The same turns and mirrors carry the whole set onto itself and the rows of a family onto each other. Which other rows belong to the same family as each row named below? List them in the order they appear above.
These 32 rows form 4 families of 8 rows each.
fudo: [ 13.3 -14.9 -11.2  30.4  18.9 -11.0 -43.7  17.8 -18.8  -4.3 -24.8  15.7]
Bota: [-33.8  -1.1  -1.1  13.0  28.6  14.9  -9.3  27.8  -4.7  12.6 -25.0  17.6]
Bovaf: [-30.8 -13.7   0.2  -2.7  26.7 -11.4 -29.8  34.1 -18.3 -18.9  -4.8  12.1]
Noku: [-19.8 -28.0  -6.9  15.2  18.3   3.0 -16.5  40.7 -23.5  -7.1   8.8  28.7]
deleb: [-22.0  -2.7   9.1   1.3   6.1  12.5 -12.8  20.1 -27.1  12.2 -23.3   8.2]
Nazu: [-17.0   6.6  -2.0  12.5  24.2  12.8  -2.1  31.1  -2.9   9.6 -24.9  30.4]
sigeb: [ -4.0 -18.3  -6.8  35.6   2.2  -5.7 -30.2  15.9  -6.1 -19.4 -28.8  35.6]
Geve: [ -1.2 -12.6 -15.2  39.0  10.3 -11.8 -22.1  19.9   3.5 -24.1 -19.7  22.1]
vuno: [ -4.6 -36.6 -26.6  22.4  18.4  -9.0   3.9   9.8 -18.2   3.1 -27.2  16.7]
ves: [-36.5   2.2  -1.5  21.9  28.4  13.0  -3.8  22.5  -8.0   4.6 -24.4  25.4]
pibof: [ 18.5 -18.5  -9.3  29.4  23.6 -10.5 -37.3  15.1 -20.6  -4.3 -24.8  17.5]
gese: [ -9.6  -3.8  -0.4   2.0  -0.6  18.3  -6.4  25.0 -25.5  11.7 -25.7  22.0]
vef: [  6.1  -6.0   3.7  19.6  25.8 -28.9   8.4  10.2 -17.7  -4.9 -20.1  10.5]
bub: [  3.5 -17.4   5.3  27.0  26.3 -23.6   6.8   4.7 -23.5  -8.9 -20.9   8.4]
mav: [-30.4   4.2  -4.6  16.8  25.8  16.2  -7.7  23.4  -9.4  12.2 -29.9  15.0]
korep: [ 13.8 -12.5  -0.9  26.3  21.6 -12.8 -40.7  17.9 -19.8  -0.5 -28.3  34.6]
papu: [ -2.3 -36.5 -18.5  22.5  29.8 -11.3   1.6   4.8 -16.1  -1.6 -32.8  13.8]
keta: [-27.0  -1.8   8.1  -3.0  28.7 -15.3 -29.6  30.3 -20.6 -17.5  -8.2  22.9]
tez: [-29.6 -26.1  -6.7  12.7  23.2  -0.1 -29.1  35.4 -29.5  -6.4   5.6  13.7]
Feki: [ -9.1 -41.0 -11.7  13.1  25.3 -18.5   2.4   6.7 -25.3   1.6 -31.5  29.0]
ner: [ -7.5 -19.8  10.5  27.3  25.9 -27.4   9.8   9.0 -21.8  -5.6 -19.3  25.3]
Zokeg: [  3.2 -17.1  -9.4  35.7  11.8  -9.0 -26.9  12.5  -1.4 -28.2 -27.8  17.5]
Guvim: [  0.9 -12.2 -11.5  36.1  10.9 -10.1 -34.7  14.6  -3.5 -24.8 -28.1  15.3]
Kedap: [-18.2  -1.5   3.4  -2.0   9.9   8.4 -15.1  16.0 -38.2  14.9 -29.5  16.6]
zuv: [ -2.9 -17.5   2.6  23.7  27.0 -25.8   8.0   6.1 -24.4  -4.0 -20.3   5.8]
Dap: [-32.2 -28.5 -11.8  18.1  16.5   9.0 -29.3  31.1 -31.0  -4.6   0.7  24.7]
Nuli: [-20.2   4.1   4.2   5.5   7.0  13.4 -11.9  18.9 -28.1  14.8 -29.4   8.1]
dos: [ 20.8 -16.9 -11.8  19.2  15.9 -15.2 -38.0  19.9 -23.7   0.1 -22.3  18.6]
fiz: [ -9.1 -35.1 -18.4  22.3  29.2 -15.7   5.3   5.4 -20.1   0.2 -29.2  10.5]
Mufim: [-17.8 -15.3  -1.0 -13.0  22.6 -11.6 -22.2  39.0 -19.1 -17.8  -4.8  25.5]
Nugor: [-32.4 -12.4   5.3  -5.8  24.0  -8.8 -28.5  34.2 -14.3 -16.2  -7.0  15.5]
menun: [-28.8 -26.2  -3.7  13.1  20.4   6.7 -26.1  37.0 -25.3   0.2   4.5  15.6]

Same family as tez: fudo, Bovaf, mav, Guvim, zuv, Nuli, fiz
Same family as Nugor: Bota, deleb, pibof, bub, papu, Zokeg, menun
Same family as vuno: Geve, ves, vef, keta, Kedap, Dap, dos

The same turns and mirrors carry the whole set onto itself and the rows of a family onto each other. Which other rows belong to the same family as each row named below? List them in the order they appear above.
These 15 rows form 5 families of 3 rows each.
miliz: [-12.6 -11.9  33.4 -10.7   0.9  25.5 -11.6  27.3 -26.5  14.5 -15.6   4.7]
papem: [-23.3  -1.8  15.7   6.7   9.4   1.7   9.5   2.2  13.7  14.2  -9.5 -28.0]
Tul: [-10.8  16.9  14.8  12.6   1.2  29.5  12.6   7.7   9.8   7.4  -7.8 -31.7]
zomas: [-13.3   1.2  23.2 -21.4  -7.9   7.8 -17.2  39.6 -14.4  -7.3 -10.9   3.8]
Fudak: [  4.5 -11.4  28.7  -1.0  10.7   0.3   3.2   7.8   9.3  -6.5 -18.1 -26.0]
nafik: [-24.5   6.6  20.1 -12.0  -1.9  20.0 -11.1  37.2  -8.2  23.4 -29.7 -19.1]
biz: [-10.8  -7.3  24.0  -4.8   3.1  -8.8   0.1  16.5   1.9 -12.6   7.6  -7.9]
pilok: [-11.2  21.8  16.2   0.7  -5.0  40.8  -1.5  28.9  -3.2  14.9 -21.4 -25.2]
Miza: [  1.2  -0.2  22.6 -20.8  -4.7  20.9 -17.5  32.0 -10.5   0.0 -39.7 -11.1]
Mafon: [-12.3  25.7  -1.7   0.9  -7.5  42.0   4.0   3.5   3.3   6.3 -20.0 -13.9]
nuduz: [ -0.1   4.2  -1.2 -16.3  -4.5  17.2  -5.6 -10.9   7.9 -11.7 -31.1   2.6]
lakav: [-14.6   5.1  -0.6 -19.0  -9.1   5.3  -8.7   2.7   0.0 -16.5  -5.0  15.7]
Zunon: [-27.8  14.3  -9.3 -13.7  -6.8  21.0  -5.2  -4.9   7.0  13.5 -28.1   1.0]
gil: [-13.9  -6.2   5.8 -13.1  -1.6  26.9  -6.3  -8.9 -12.8   2.0 -13.1  21.9]
kepo: [ -9.0 -19.1  28.6   4.8  11.9  10.1   8.0  -2.4  -5.7   5.5   3.6  -4.0]

Same family as papem: nafik, Zunon
Same family as Miza: Fudak, nuduz
Same family as Tul: pilok, Mafon
Same family as kepo: miliz, gil

The same turns and mirrors carry the whole set onto itself and the rows of a family onto each other. Which other rows belong to the same family as each row named below? List them in the order they appear above.
These 40 rows form 5 families of 8 rows each.
Gafo: [ 10.6   9.3  26.2 -27.4  -6.6  -5.5   3.9 -16.2 -11.4   9.2  43.6  -3.7
  -7.7   8.8 -22.2 -12.5  -9.6   6.9   8.7]
sufuz: [ 14.9  17.0   0.1  13.7  22.7  25.8  24.4   0.8  -3.2   2.3  11.8  -4.0
  29.6 -14.1 -11.7  29.7 -21.9  -4.3 -13.6]
Faz: [ 13.3   3.0  -2.8  21.6   4.4  16.6   5.7  -3.9   0.9 -10.5  33.2 -18.3
  31.8   9.0 -13.3  17.9 -23.6   5.0   3.1]
Didu: [ 16.9  -1.1   0.3   7.1  -8.9  18.2   0.9   7.0  -8.6  -7.0  27.0 -15.0
  23.7  10.9  -5.9   8.6 -29.8  17.7  13.0]
daluf: [ 16.4   1.8  15.8  -4.8 -16.9  17.9  34.7 -12.4   1.4  19.5  34.0   5.2
  16.1 -26.2  -4.4  -2.4   0.2 -13.3 -10.7]
zefek: [  0.4   7.7   7.6  -4.8   5.9  16.7 -23.7 -10.4 -16.7  -8.7  30.2  -8.9
   5.5  18.8 -21.3   7.8  -8.1   2.0  12.7]
vil: [ 11.5  26.8  17.7 -21.9  29.2  16.1  -0.2   2.3 -14.3  13.3   3.3   8.8
   3.9  -7.8 -29.4  18.6 -19.6  -1.2   8.1]
rap: [ -5.4  10.7  24.9 -25.1  -7.8 -15.6  10.9 -17.5  -0.7   1.7  30.7  -2.5
  -9.0   7.9 -31.8  -4.6  -4.0   6.1  -5.4]
rute: [ -0.7  25.1  -7.8   3.2   8.5  23.5  26.9  12.1  -1.9   4.0  13.4  -1.6
  28.5 -24.0  -6.2  21.7 -26.2   4.7 -12.7]
fakul: [ 14.4  10.4   7.5   2.4   6.7  30.6  24.7   2.3   1.0  19.0   8.5   9.0
  28.2 -30.2 -12.3  18.3 -10.5 -16.0  -3.2]
gitu: [  3.6  21.2   7.8   1.9   3.0   8.4  52.9  -1.6  10.8  15.3  21.7  -5.7
  13.0 -19.3  -2.6  13.2  -8.6   0.0 -15.7]
kero: [  1.5  19.7   1.0  -5.8 -10.7  11.2  42.1  -1.1  -1.5   7.7  33.2  -1.1
  14.3 -26.9   2.5   1.2 -13.8   5.3 -26.6]
Zati: [ 10.1  12.5  15.0 -15.2   9.9   7.7 -17.6  -3.1  -9.5   1.6  24.0  -5.7
   6.6  15.7 -31.0   6.1 -21.3   7.7  25.2]
Tofuf: [ 12.4  -3.0  32.5 -25.3   0.5   1.1  16.2 -17.7  -4.7   7.1  17.2   3.1
  -8.1 -18.3 -14.5 -10.5  -5.5 -18.1 -17.5]
Simes: [  0.3  22.0  -2.6  11.4  13.6  16.5  31.2  10.0  12.2   8.0   9.6 -10.5
  27.6  -8.8 -11.9  26.7 -20.3   0.5   2.8]
gunel: [ -3.7  23.7  25.6 -29.2   8.9  -6.0  23.2 -12.0  -4.3  11.1   9.5   8.4
  -9.4 -11.7 -33.4   7.9  -4.3  -1.4 -16.0]
Zas: [ -6.2  24.2  15.2 -18.9  20.7   1.9   0.5  -0.1  -2.3   3.1  -2.3   4.2
   3.3  -1.3 -41.5  21.2 -15.1   1.0   1.1]
Posa: [ 15.2  -0.6   6.9   9.7 -13.5   4.3  28.1 -17.7   0.9  -2.7  52.8 -15.1
  17.9   3.6  -3.0  -0.2  -9.7   4.6 -14.3]
bivev: [ -8.8  17.9   4.4 -28.1  27.3  17.4   3.3  -8.2  -9.7  11.3  -1.8   2.9
  -7.2  -8.9 -27.2  19.1 -16.1   0.8  -3.0]
tuv: [ 19.0  13.7   1.0   2.1  13.2  28.8  15.8  13.8 -14.5   5.7   1.9  -0.9
  23.2 -12.2  -5.5  24.6 -29.8   9.7  -3.0]
fasu: [  2.8   7.7   6.6   4.8 -16.4  -1.6  41.1  -6.6  14.6   6.9  43.2 -17.1
  13.1  -0.3  -2.2   0.5  -8.9   6.3  -4.4]
keki: [ 11.0   0.3   1.4  13.7  -2.8  27.9   0.6   3.6   5.4   5.1  19.4  -4.3
  36.3  -7.7 -18.2  15.5 -18.1  -9.5  18.0]
Nirez: [ -8.4  11.5  15.6 -14.0   2.6  -8.1 -11.0  -7.8   1.6  -5.2  18.3  -7.2
   4.3  17.4 -41.7   8.6 -13.4   8.0  12.4]
rubi: [  4.6  22.7  20.2 -21.3  14.2  17.8  16.7 -17.4 -23.3  10.8  19.4  10.9
 -11.2 -15.3 -10.2   7.5   6.0  -8.9 -23.3]
Nuge: [ 13.8  23.0  28.6 -35.2  11.7   5.1  21.5 -12.1 -15.8  20.3  22.6  10.5
 -11.2 -14.1 -19.3  -0.4  -7.0  -1.9  -9.6]
kiga: [ 12.7  -9.7   9.0   6.4 -25.2  13.9  10.8  -9.8   6.0   6.5  44.5  -8.4
  25.4  -3.6  -9.8  -5.3  -6.2  -5.2  11.0]
Pege: [  9.2  -5.3  20.1  -8.0  15.2  11.5 -18.8  -2.6  -1.5  -7.2   4.0  -6.8
  12.3   2.2 -28.7   6.9 -23.6 -12.5  12.1]
madez: [ -9.2   0.3   9.3 -29.2  -3.1   0.6  -1.0 -23.4  -4.9   3.2  33.7  -9.6
 -14.1  10.9 -21.3  -7.3  -8.2  10.5   2.3]
pifip: [ 21.6  13.6  13.1 -11.3  -1.8  20.1  41.3   0.8 -15.0  14.1  17.1   4.5
   6.6 -22.5   5.6   6.9 -15.9   8.0 -22.6]
fim: [ -6.9  13.4  12.6 -37.6   9.1   5.3  18.8 -21.3 -10.3  15.8  17.9   3.7
 -18.9 -10.8 -18.8  -0.1  -4.7   1.4 -15.5]
kasit: [  8.9 -14.4  25.8 -15.5  -7.9  -3.4  -8.3 -16.7   0.4  -6.6  28.7 -10.1
   1.4   6.0 -20.5 -14.0 -12.4  -9.5   4.9]
Sugel: [ -0.6   7.3  -3.5  16.5  -4.9   7.5  19.2   3.8  16.4  -0.9  30.9 -22.3
  27.3   9.4 -11.1  13.6 -20.1   7.7  12.1]
Nipe: [  1.7  24.0   7.4  -9.5  28.5  28.0  -8.8  -2.8 -21.6   1.5   4.2   5.2
   4.5  -3.5 -21.2  23.5  -7.5  -6.3  -2.3]
babo: [ 19.0  14.6  10.6   3.3   4.9  13.9  45.5 -13.7  -4.7   9.9  31.6  -0.9
  14.4 -18.4  -2.1  12.2  -8.0  -4.2 -31.1]
Gisa: [  2.4   6.7  18.6 -18.1  -8.8   6.4   1.7 -23.3 -19.1   0.3  45.8  -2.2
 -10.1   8.8  -8.6  -9.1   6.1  -0.9  -9.1]
koga: [ 19.9  -1.7  10.4  -6.6 -23.1   8.0  26.2  -6.8 -12.6   2.3  43.5 -10.0
   7.6   0.0   5.9  -9.0 -15.6  16.0  -8.2]
Lasaf: [ -2.2  11.4 -11.8  12.0  -5.1  16.2   7.8  10.6   3.0  -7.8  28.9 -14.3
  33.0  -2.9  -8.8  12.5 -29.1  11.2   4.4]
Mebem: [ -0.6   7.9  -3.1   2.0 -23.5   6.2  23.3  -3.6   1.1  -4.4  49.0 -13.3
  20.8  -5.2  -1.0  -6.1 -17.3  12.1  -9.1]
mapi: [-10.4   5.8   1.2 -19.4  14.7  12.0 -16.5 -10.8  -5.4  -1.1  14.5  -9.4
  -0.5  12.4 -29.1  10.4 -18.9   9.1  14.8]
Tiva: [ 10.9   5.7  25.0 -17.4  23.7  14.5   5.4  -3.9  -6.6   6.6  -6.9   6.5
   2.8 -21.8 -23.4   9.6 -16.2 -20.0 -10.2]

Same family as fakul: daluf, Tofuf, keki, kiga, Pege, kasit, Tiva
Same family as fasu: rap, gitu, Simes, gunel, Zas, Nirez, Sugel
Same family as Gisa: Didu, zefek, tuv, rubi, pifip, Nipe, koga
Same family as bivev: rute, kero, madez, fim, Lasaf, Mebem, mapi

